Here are some points, one per row:
array([-0.845,  0.521,  1.045,  0.111, -0.338, -0.828,  2.781,  1.763, -0.539, -0.122,  1.876,  1.433, -0.466, -0.670,  0.278,  0.742])
array([-0.661, -0.133,  0.052,  0.120, -0.588, -0.195,  0.449,  0.663, -0.921, -0.189, -0.185, -0.113,  0.812,  0.045, -0.627, -0.085])
array([ 1.023,  0.420, -0.130,  1.001, -1.110,  0.010,  0.962,  0.372, -0.790,  0.992, -0.051,  0.760,  0.036, -1.396,  3.286,  0.087])
array([-0.046,  1.275, -0.384, -0.151, -0.901,  0.553, -0.755,  0.291, -0.591, -0.511,  1.809, -1.471,  0.339,  1.359,  1.253, -0.586])
array([ 0.991, -0.324,  0.146, -0.888,  1.154,  0.361,  0.811,  0.340,  1.266,  0.742,  0.009,  0.642, -0.644, -0.848,  0.443, -0.790])
array([ 0.757, -2.377,  0.785, -0.276,  2.678,  0.058, -0.454, -0.859,  1.284,  0.123, -1.598, -2.569, -0.308, -0.472,  0.098, -1.159])
array([-0.499, -2.161, -0.157, -0.814,  0.505, -0.441,  0.022,  0.058,  3.739, -0.030,  0.648, -0.421,  0.545,  1.023, -1.438, -0.311])
array([-0.257, -1.182, -0.492, -1.832,  0.641, -0.609, -0.138, -0.835,  0.841, -1.066, -1.385, -1.041,  0.397,  0.361, -1.167, -0.132])
array([ 0.830, -0.646,  0.399, -0.057,  0.641, -0.210, -0.487, -0.682,  1.288,  0.276, -1.959, -0.424, -0.086,  0.955, -0.798, -0.582])
array([ 1.171, -0.007,  0.684, -0.018,  1.884, -0.832, -1.121,  0.295, -0.634, -0.201, -1.038,  1.788,  0.017,  0.097, -2.122,  1.016])
array([-0.056, -0.092, -0.243,  1.759,  0.064,  0.288,  0.396, -0.189,  0.587,  0.538,  0.245,  1.530, -0.271,  0.364,  0.346, -0.479])
array([-0.657,  0.489, -0.428, -0.582, -0.266, -0.176,  1.616, -0.316, -0.370, -0.398,  0.131,  1.633,  0.873,  0.720, -0.395,  0.994])
array([ 0.376,  0.813,  0.030,  1.178,  0.309, -0.099, -0.741,  0.146, -2.138,  0.212, -0.073, -0.390, -0.285,  0.227,  1.317, -0.083])
array([ 0.284,  0.658, -0.295,  0.024, -1.072,  0.010,  2.234,  0.297,  0.494,  0.654,  0.506,  0.772,  0.370, -1.983,  1.424,  0.378])
array([ 0.046,  0.070, -0.491, -0.295,  0.435, -0.410,  0.123, -0.681,  0.961,  0.046, -1.087,  2.093,  0.845,  0.015, -0.080,  0.383])
array([ 0.160,  0.394,  0.145,  1.546, -1.217,  1.573,  0.623,  0.460, -3.061,  0.366,  2.624, -1.990, -0.875, -1.833,  0.674,  0.309])
array([-0.601,  1.371,  0.204,  0.059, -1.252,  0.028,  2.058,  1.795,  0.565,  0.391,  0.779, -1.146,  0.312, -3.128,  1.521,  0.387])
array([-0.755,  0.184,  0.661, -0.381, -0.517,  0.481, -0.180,  1.317,  1.258, -0.183,  0.678, -0.935, -0.192, -1.152,  1.962,  1.829])
array([ 0.667, -1.077,  0.025, -0.679,  1.876, -0.739, -3.022, -0.423,  0.486, -0.096, -1.524, -1.822, -0.209, -2.009, -1.517, -0.402])
array([-0.590,  1.343, -0.077, -0.134, -0.042, -0.050,  1.727,  0.457,  1.610, -0.213,  0.305, -0.471, -0.043, -0.060,  1.440,  0.502])
array([ 0.861,  0.119,  0.177, -1.684,  0.527, -0.468, -1.060,  0.095,  1.528,  0.173, -0.726, -2.391, -0.126,  0.596,  1.715, -1.260])
array([-0.813,  0.199, -0.304, -2.067, -0.786, -0.091,  0.312,  0.490, -0.204, -0.545, -0.768,  0.283,  1.018,  0.773, -2.818, -0.076])
array([-0.732, -0.563,  1.190,  0.090,  0.960, -0.113,  0.231,  0.010,  0.335,  0.023, -0.200, -0.417, -0.456, -1.658, -0.677, -0.645])
array([-0.946,  0.142, -0.014, -0.590, -0.755,  0.765, -0.958, -0.428,  0.376,  0.587,  0.658, -1.750,  0.479, -0.484,  1.203,  0.322])
array([-0.124, -0.273, -0.629, -0.645, -0.883, -0.133,  1.188, -0.714,  0.814,  0.347,  0.986,  0.964,  0.471,  0.718,  0.379, -1.524])
array([-0.902,  1.297, -2.101,  1.594, -1.361, -0.720, -1.223,  2.244, -3.133, -0.217,  2.534,  1.763, -0.422,  1.554,  2.833, -0.233])
array([-2.183, -0.210,  1.035, -0.208, -0.321,  0.449,  0.700, -0.516,  0.044, -0.954,  0.576, -0.886,  0.105,  0.903, -0.654,  0.849])
array([ 0.753, -1.999, -1.092,  0.140,  0.518, -0.823, -0.852, -0.443,  0.276,  0.046, -1.305,  0.350,  0.319, -0.020,  0.756, -0.850])
array([ 0.617, -1.531,  0.684, -0.481,  2.728, -0.474, -2.005, -2.063,  0.703, -0.614, -2.908, -0.322, -0.750,  1.607, -2.513, -1.781])
array([-1.980,  0.319,  0.819, -1.388, -0.077, -0.052, -0.045,  0.888, -0.348, -1.279,  1.732, -0.429,  0.420,  0.077,  1.011,  0.309])
array([-0.016, -0.963, -0.099, -1.354, -0.292, -0.839, -0.180,  0.437,  0.667, -0.281, -1.521, -0.557, -0.032, -0.328, -0.321,  0.130])
array([ 1.100,  0.008,  0.079, -0.657, -0.844,  0.342, -0.167, -0.670,  0.239,  1.164, -0.811,  0.655, -0.179, -0.475,  0.224,  0.770])
array([-0.179,  0.457,  0.605, -1.173,  0.287,  0.493,  0.457,  0.358,  0.563, -0.373, -2.100,  1.210, -0.645, -1.723, -1.828,  1.013])
Along one direction, these points spread out more than along any other. For each point below, how far along it does it lie, from 0 to 99? The average is 50, and the first point in the table lies past the average.
array([-0.075,  1.090, -0.600,  2.100, -1.201,  1.136, -0.376,  0.080, -0.660,  0.467,  0.784, -1.030,  0.584, -0.138,  1.426, -0.417]) 66
array([ 0.343, -0.318, -0.075, -0.947, -0.408, -0.468, -0.401, -0.219,  0.980,  0.166,  0.374, -0.534,  0.371,  0.737, -1.333, -0.380]) 42
array([ 1.001,  0.139,  0.396,  1.057, -0.315, -0.206,  0.031,  0.056, -0.836,  0.694, -0.908,  0.134, -0.389, -3.623, -0.493, -0.636]) 52
array([-1.604,  1.275,  0.194, -0.742, -1.971,  0.872, -0.621,  1.127, -0.390, -1.252,  1.515, -0.750,  0.628,  1.534, -0.372,  2.048]) 64
array([ 0.127, -0.844, -0.135,  0.167, -1.229,  0.259,  0.522, -0.491,  0.295,  0.884, -0.615,  0.957,  0.550,  1.707, -0.861,  0.691]) 47
array([ 1.191,  2.781, -0.386,  3.253, -1.538,  2.104,  0.758,  0.288, -2.438,  0.793,  1.656,  2.228,  0.098,  1.075,  0.595, -1.333]) 78
array([-0.296, -0.774, -0.874, -0.194,  0.053, -0.346, -1.177, -1.146,  0.228, -1.773, -0.152, -0.190, -0.025,  1.872, -0.434,  0.195]) 41
array([-0.302,  0.046,  0.712, -0.814,  0.699,  0.254, -0.002, -0.738, -1.673, -0.369, -0.070, -2.239, -0.278, -1.157,  1.552,  0.526]) 54
array([ 1.290,  0.120, -0.717,  1.363,  0.896, -0.656,  0.480, -0.697,  1.674,  0.043, -0.337,  0.720, -0.290,  1.673, -0.207, -0.595]) 43
array([ 0.985, -0.849, -0.120,  0.523,  1.455, -0.395, -0.914, -1.694, -0.011, -0.105, -0.789,  1.561, -0.277,  1.042, -1.724, -1.190]) 32
array([ 0.792,  0.998, -0.222,  0.548,  0.420, -0.655, -2.813, -0.147, -2.175, -0.280, -0.318,  1.014, -0.764, -1.329, -1.885, -1.269]) 45
array([-0.760, -0.595,  0.446,  0.773,  0.052,  0.351, -0.632, -0.226, -0.037, -0.778,  0.927, -0.100, -0.421,  1.488, -1.693,  2.466]) 48
array([ 1.239,  0.376, -0.573,  1.520,  1.125, -0.906, -1.855, -0.965,  0.882,  0.066, -0.783,  0.640, -0.003,  1.451, -1.250,  0.125]) 36
array([-0.035,  0.498, -0.259, -0.586, -0.987,  0.403,  2.196,  0.580, -2.314,  0.990, -0.769,  0.748,  0.017, -0.836, -0.259,  0.490]) 62
array([-0.956, -0.400,  0.012, -0.159,  0.152,  0.246,  1.223,  0.428,  0.326,  0.547,  1.148,  0.108, -0.132,  1.783,  1.114,  0.673]) 59
array([ 0.267, -0.085,  0.370,  0.868,  0.211,  0.901,  0.274, -0.191, -1.045,  0.495,  1.480,  0.400, -1.041, -0.437,  0.615, -0.439]) 60
